One turn moves every row onto another: examples first, then more rows asked
Mapad: 3.7 -8.0 7.7 -12.5 1.5 9.7 9.2 -5.9 -0.9 -10.3 2.9 -3.5 2.4 6.0 -19.1
 7.8 -4.8 19.7 -6.1 7.1 17.4 -11.0 8.3 -8.0 -14.1 36.5 16.7 0.5 7.2
kugak: 17.5 10.6 15.3 -2.4 15.0 5.0 -1.7 -4.5 -24.2 -12.3 10.8 8.9 -8.5 5.4
 23.4 1.8 -2.7 1.3 8.1 5.1 24.3 6.2 -0.9 6.1 -4.8 -3.4 -7.2 -7.1 3.6
kupir: -3.0 -7.6 1.8 -12.6 15.4 -3.3 7.4 -11.5 -4.1 -30.4 -1.6 -2.9 -17.9 -2.8
 -6.2 30.0 1.4 13.5 -6.8 9.3 9.5 10.0 -9.2 12.4 3.5 -8.5 32.5 13.0 -23.6
vogak: 18.4 7.9 8.5 -14.2 6.9 5.7 2.6 4.3 -19.1 5.5 0.5 -1.1 11.2 7.9 8.1 9.4
 4.5 3.0 -14.9 0.9 -19.5 16.9 14.5 21.2 12.4 -21.2 38.4 2.3 -18.3
duvar: -11.6 6.0 -7.3 -8.8 0.0 13.8 9.0 1.1 3.6 -26.6 -11.3 -21.5 -0.3 -13.1
 -7.8 2.3 -13.0 14.0 4.6 -7.2 -9.3 7.3 -0.4 2.4 -7.7 15.6 7.4 -12.5 -5.6
nimok: -2.8 16.1 16.6 -0.3 -27.0 10.8 21.0 1.3 20.7 4.3 5.7 8.1 -6.6 0.1 0.3
 16.9 -13.1 16.0 1.1 0.1 6.3 -0.4 7.1 5.4 13.8 10.7 8.8 27.7 0.1
vif: 2.6 -1.7 13.6 5.9 -30.4 -3.8 7.4 8.1 -14.8 4.4 1.9 3.3 -1.5 9.3 16.1 8.1
 -5.9 10.0 -12.3 9.1 3.9 10.0 1.1 -3.2 -9.5 44.0 15.3 8.4 6.8
Ferof: 3.3 10.8 10.2 -8.1 18.7 -3.8 1.0 -9.3 -9.3 -2.5 -0.4 1.3 -0.4 4.9 8.5
 7.5 -7.6 4.6 -7.5 -0.9 -30.7 3.5 -23.8 27.8 10.3 7.2 17.6 3.1 -18.7
Litam: 5.7 10.6 -7.3 -9.6 -7.7 -5.9 -26.8 -5.9 29.0 -3.9 -4.8 -6.7 19.5 -1.4
 10.8 15.7 -11.8 14.6 2.2 -4.7 -1.2 13.5 -7.5 6.6 9.5 -12.4 8.3 2.9 7.1
Tur: 10.5 -3.9 12.1 8.5 2.9 9.4 -1.0 -23.2 -17.4 -23.4 13.3 2.0 10.1 -9.0
 11.9 -2.5 -11.5 1.0 -7.2 -17.0 -16.8 -13.1 13.7 7.6 6.3 0.2 5.9 19.8
 4.1
luvev: 2.0 -10.2 6.2 -11.9 -4.5 18.7 -0.9 -12.7 -10.5 1.8 3.8 4.1 7.5 5.8 7.0
 7.9 4.7 4.1 -4.0 -7.3 6.9 -3.9 6.0 10.4 -46.1 24.8 21.1 6.9 -0.3
fifu: -0.4 -8.5 3.3 -24.0 -9.8 -12.4 -16.2 -11.7 -8.7 -19.3 -13.4 -3.2 4.7
 -3.9 10.3 -8.1 9.0 11.0 -3.3 15.4 -24.5 -0.1 0.7 4.9 -26.7 -2.0 7.5
 11.2 12.4
fubi: 11.1 -2.0 8.0 -14.9 -12.1 19.9 13.3 -5.2 -2.9 0.4 -6.0 1.6 10.5 8.6 9.1
 6.3 -2.4 14.1 0.2 1.2 -2.0 16.7 13.9 -17.6 37.2 1.8 1.5 8.9 6.6
bag: 10.9 -1.6 5.5 -14.0 0.0 -2.9 -9.8 0.9 -0.2 -14.2 1.3 -12.4 10.8 16.0
 -4.2 13.0 -17.7 -8.1 6.7 -4.0 -5.6 18.1 6.7 -11.7 18.4 -4.8 17.6 -6.5
 21.9
kan: 5.0 -5.6 10.7 -14.9 -9.8 -27.8 -1.5 -8.6 6.1 -18.4 16.9 5.7 8.6 1.5 -7.5
 1.4 -9.8 9.8 -13.4 5.1 12.3 12.6 -5.8 -0.1 29.7 -22.0 10.4 9.5 -5.0
Vevak: 14.2 -3.8 15.9 5.8 -13.4 -15.4 12.2 2.6 -23.8 -1.8 16.8 -9.2 -16.6 18.0
 1.0 8.7 18.9 25.9 -15.9 -8.1 10.3 -1.8 -3.4 18.2 -4.0 0.5 1.9 7.8 -15.8
Bufem: -4.7 -4.1 -7.1 3.2 5.5 -10.9 -5.8 -10.0 14.8 -29.2 18.4 0.0 3.9 6.0 -4.6
 10.6 -18.8 10.2 -17.1 -4.3 12.6 5.0 -15.9 -4.1 -5.2 -16.8 22.4 -1.2 7.1
pafi: 5.1 -1.0 8.7 -10.4 -24.9 -0.8 10.8 0.9 -3.1 -24.1 4.2 5.4 9.7 8.2 7.9
 7.6 -6.3 2.7 -16.5 5.4 22.5 21.8 22.4 49.1 1.8 6.5 19.2 6.5 2.1
gobog: -14.1 14.1 -5.6 -19.5 4.6 -15.7 -17.0 -4.0 16.1 -26.8 13.0 -11.5 4.7
 -8.3 -8.3 9.6 -10.0 5.3 6.5 6.0 -3.7 14.3 4.9 9.4 -0.6 -8.4 12.8 -12.0
 -12.8
bab: -13.2 12.6 20.0 -6.0 -21.4 -2.4 3.2 -12.4 -8.9 6.1 12.4 -1.6 -3.3 2.4
 33.4 -3.8 16.8 16.6 -8.7 10.2 19.1 -1.4 5.1 17.7 -24.5 -1.4 17.7 14.0
 -16.1
lero: -10.5 10.6 3.0 -8.5 -12.7 9.3 10.1 -13.0 -6.0 -21.2 27.6 -5.8 10.8 19.7
 10.4 1.0 -10.2 24.1 -10.2 14.4 13.6 22.9 -4.0 29.7 -5.3 21.2 18.2 -15.4
 9.2
robi: 1.3 -15.3 6.6 -13.7 -7.2 -11.5 -2.6 -27.0 -23.1 -15.5 -2.6 -7.7 8.6 -4.7
 21.7 -12.6 4.1 14.7 -8.8 16.7 -15.4 -2.0 21.6 27.8 -5.8 -13.7 7.2 -2.1
 -3.1
zupa: 3.0 -12.2 5.6 -14.0 -25.2 8.1 7.2 -22.9 -7.3 3.1 1.0 0.6 6.0 0.8 18.3
 5.5 -9.6 18.2 -4.2 0.1 -33.1 9.2 1.7 23.7 -1.0 -27.5 8.3 10.0 6.8
kamiv: 9.1 9.6 -11.8 0.9 -12.2 5.3 12.4 2.9 7.7 -8.8 -19.6 -14.6 14.5 -15.5
 -3.2 9.5 -10.3 5.5 -0.8 -2.2 -10.2 28.4 -2.6 11.2 5.6 6.5 37.5 -1.8
 -2.4
rusut: 1.0 9.4 0.7 -12.3 -30.3 15.7 2.3 -21.4 -5.2 -8.0 20.6 0.8 8.3 -3.3 14.2
 7.5 1.9 16.7 -14.0 11.6 -13.6 -0.1 3.4 -2.1 -4.8 -37.6 16.4 3.5 -10.2
milu: 11.4 16.1 4.7 -13.3 -10.4 -0.4 -8.0 -0.4 3.5 2.7 -5.5 23.7 12.0 -16.1
 12.3 -8.7 -3.9 8.1 4.3 0.9 6.6 33.4 -3.4 13.9 -20.5 -0.7 -5.7 -3.8 3.8
depa: 22.5 -1.2 15.5 4.7 -28.6 15.4 12.0 -7.2 -4.5 12.6 12.0 15.8 4.3 2.5 23.6
 4.1 -15.7 11.6 0.8 3.7 6.2 -6.0 1.5 14.2 -9.3 11.6 15.5 27.6 2.6
sarup: 1.1 1.8 -1.5 -8.8 -30.0 10.8 -1.2 16.0 -5.8 3.0 6.2 -2.7 -1.3 -1.4 1.5
 27.2 6.0 14.8 -8.1 10.7 9.0 8.7 20.6 12.1 -27.7 19.2 24.5 4.5 -20.9
mesal: -11.6 -16.4 3.9 4.6 5.2 16.6 8.3 -32.7 -18.6 -15.8 13.1 -0.2 8.4 5.6 1.5
 0.2 -13.4 6.1 -8.2 6.4 -27.3 -0.9 9.3 15.5 -12.5 -10.4 13.2 2.4 1.9
rasov: 2.9 4.3 8.5 4.8 -2.9 18.5 5.7 2.1 -6.7 -2.0 5.5 6.5 6.6 3.3 -12.2 3.4
 1.0 3.7 -9.1 1.8 23.5 17.1 -17.4 8.2 -21.3 -29.2 4.1 9.8 -6.5
geso: -2.4 -4.2 17.0 -22.4 -11.5 19.7 -4.6 -8.8 0.5 -10.3 3.0 -3.6 6.7 31.1
 3.0 26.4 -0.1 18.3 -1.8 7.3 10.2 21.0 -5.5 39.7 3.9 10.3 7.8 14.9 9.2
pivik: 10.3 4.5 6.5 -15.7 3.5 -10.7 5.7 -21.6 -10.2 -6.2 0.8 6.1 5.6 3.4 23.8
 5.2 5.2 20.4 -7.0 16.0 4.2 28.2 0.9 -9.0 33.1 12.6 26.0 1.3 -0.4
zezu: 14.6 12.7 12.4 -0.6 -23.8 -5.1 8.2 -3.3 -10.3 3.9 5.3 21.2 -16.1 20.0
 14.8 15.1 -3.1 3.1 -0.2 5.6 -19.7 20.0 11.7 2.6 -8.8 24.5 3.0 -3.7 5.8
Bov: -9.9 17.6 12.1 -29.0 -23.7 -11.6 10.3 2.4 1.9 -2.8 1.9 -11.8 -8.7 -3.7
 15.6 5.5 21.3 22.5 -9.8 -1.9 22.5 4.5 24.4 3.1 -6.8 7.8 19.6 -5.9 -3.8
Mut: -11.4 -7.9 7.5 -25.2 -9.6 -14.1 15.3 -1.1 -1.2 -30.3 2.1 10.8 -17.7 -9.1
 0.6 1.3 3.8 25.6 -15.4 15.4 14.0 11.8 10.3 -1.2 6.5 -13.6 8.8 9.1 -20.4
lep: 8.8 0.9 3.5 -8.4 7.1 -21.5 -20.2 -7.1 4.7 -23.1 1.4 5.4 7.2 9.8 20.6
 10.3 -4.1 -3.1 -10.1 7.2 18.6 10.2 24.4 -4.0 14.0 -12.7 17.9 -1.9 9.7
kavu: 3.8 9.7 4.5 8.8 -17.7 8.4 -5.8 -4.4 -2.0 5.5 3.9 2.2 14.5 2.1 -23.3 9.4
 5.9 17.4 -11.2 6.2 -4.2 16.5 18.7 15.8 -25.8 13.7 7.9 0.0 -29.7
padod: -6.9 -0.9 12.3 -2.2 -16.3 1.5 6.6 -2.8 -11.1 5.9 24.6 2.8 -5.7 5.9 13.8
 24.2 14.9 20.0 -15.6 -7.5 16.5 -1.6 -1.3 12.4 4.2 25.0 6.0 20.6 -23.4
roke: 10.7 -0.5 13.5 -13.5 1.7 -14.8 4.4 -7.8 -19.7 -7.6 -1.0 15.0 5.7 3.2
 -0.1 -6.8 -12.9 12.8 -27.5 22.6 -18.3 19.4 -10.8 10.6 -5.5 -1.4 38.2
 -8.7 -13.0

Bufem -> lep
Vevak -> zezu
And these:
roke -> vogak
vif -> sarup
bab -> depa
kupir -> pivik
geso -> lero
Bov -> nimok
fifu -> rusut
zupa -> mesal
Mut -> fubi
gobog -> kan
milu -> rasov

One turn moves every row onto another: examples first, then more rows asked
bimir: 2.7 -5.4 -13.9 -19.2 20.5 18.9 6.7 5.2 6.5 -14.6 6.5 9.3
tutik: 12.2 -3.3 -9.7 -0.8 -25.7 -12.5 14.6 5.6 6.7 12.6 -3.9 -13.0
Temo: -15.5 5.8 -26.6 -2.2 6.4 -11.7 0.9 7.2 -18.9 9.8 16.4 13.0
riked: 1.1 -8.0 -21.5 -4.3 5.8 1.4 1.1 -18.4 -21.1 -4.3 -6.5 -9.2
muke: -20.2 18.3 -4.8 -0.8 12.2 1.6 11.4 -0.6 11.4 -12.5 -2.9 17.2
Vivut: 14.4 -3.9 -34.3 5.8 -7.2 -13.8 -10.4 1.7 -11.2 -1.2 -9.0 -7.7
vafun: 7.5 -16.7 -0.3 -10.8 -6.3 17.2 7.8 21.1 -4.2 10.3 12.0 -2.3
gidi: -26.3 -4.5 -23.7 6.0 2.0 3.6 -15.5 1.9 -8.3 9.7 -0.6 5.1
Zab: -16.7 4.0 -7.8 7.9 -0.7 -21.1 13.1 9.0 2.7 -22.3 2.6 14.3
nevid: -16.5 13.8 -9.4 4.7 15.1 0.7 14.2 -3.4 12.7 -13.3 -7.6 20.5
zesa: 9.7 8.3 2.4 -0.2 -8.2 -3.6 23.1 -11.2 -2.5 2.1 0.0 -19.9
sipo: 14.8 -1.2 0.0 6.5 1.2 24.8 -5.1 16.7 5.1 4.4 -0.7 -11.7
nemu: 4.7 -11.8 -11.2 -2.0 6.7 3.4 -7.3 15.7 3.4 -30.3 5.4 -5.9
mol: -16.6 -0.7 -17.4 3.2 -4.7 -9.2 6.3 12.9 20.0 -4.9 -9.4 24.6
Feto: -18.7 6.7 -16.1 -1.5 -6.0 -6.2 3.5 15.8 21.6 -2.1 -6.6 23.0
sib: -7.6 3.2 -17.6 3.2 -19.5 -4.9 -26.8 3.0 0.4 -4.1 8.4 0.3
femir: 16.7 -2.3 -26.0 -9.5 6.6 2.6 -4.4 24.5 16.5 -10.8 4.1 11.8
Dat: -8.5 21.4 -26.2 14.6 13.2 -4.5 -12.6 2.7 -8.4 4.6 3.6 4.1
donal: 12.8 -3.1 -6.6 3.8 23.2 10.1 26.1 4.1 -3.1 10.4 6.1 8.9
rif: -12.4 7.0 -7.9 -13.5 -2.1 1.6 -4.0 -14.0 -15.7 -5.4 21.1 5.7
Ditid: 12.9 6.2 -9.9 -6.7 -13.9 10.0 13.2 -10.9 19.5 17.5 -7.1 -7.4
muku: 19.4 -7.3 -16.2 19.9 5.5 3.0 2.6 21.1 12.6 10.7 -6.0 5.7
Sefam: 3.6 24.6 -23.9 -8.0 -0.9 5.8 -12.8 -4.3 6.2 9.5 11.9 18.0
lom: 11.0 7.2 -9.7 -4.2 -9.4 8.0 18.1 -7.4 14.8 22.2 -10.5 -7.0
tose: 12.7 -3.8 -10.9 -4.6 -28.0 -11.9 12.4 0.8 9.8 8.3 2.1 -12.5
foge: 11.9 1.1 -37.7 -11.7 5.0 1.9 4.1 -8.6 -8.1 15.1 -6.7 9.6
sutaf: 25.2 9.5 -2.7 -2.4 5.1 10.1 10.0 22.1 -5.4 3.9 16.6 -3.5
bebun: 2.3 -25.5 0.8 14.5 4.3 0.7 11.0 12.5 -8.0 -3.8 3.0 -8.0
Barud: 13.0 10.2 0.2 -3.4 -9.7 -2.9 20.4 -14.9 1.6 -0.5 3.8 -17.3
Zes: -18.8 8.0 -5.7 3.6 -4.4 -19.5 8.8 12.7 3.6 -21.4 5.1 10.1

Sefam -> donal
Temo -> vafun
And these:
mol -> Ditid
zesa -> Zes
Vivut -> femir

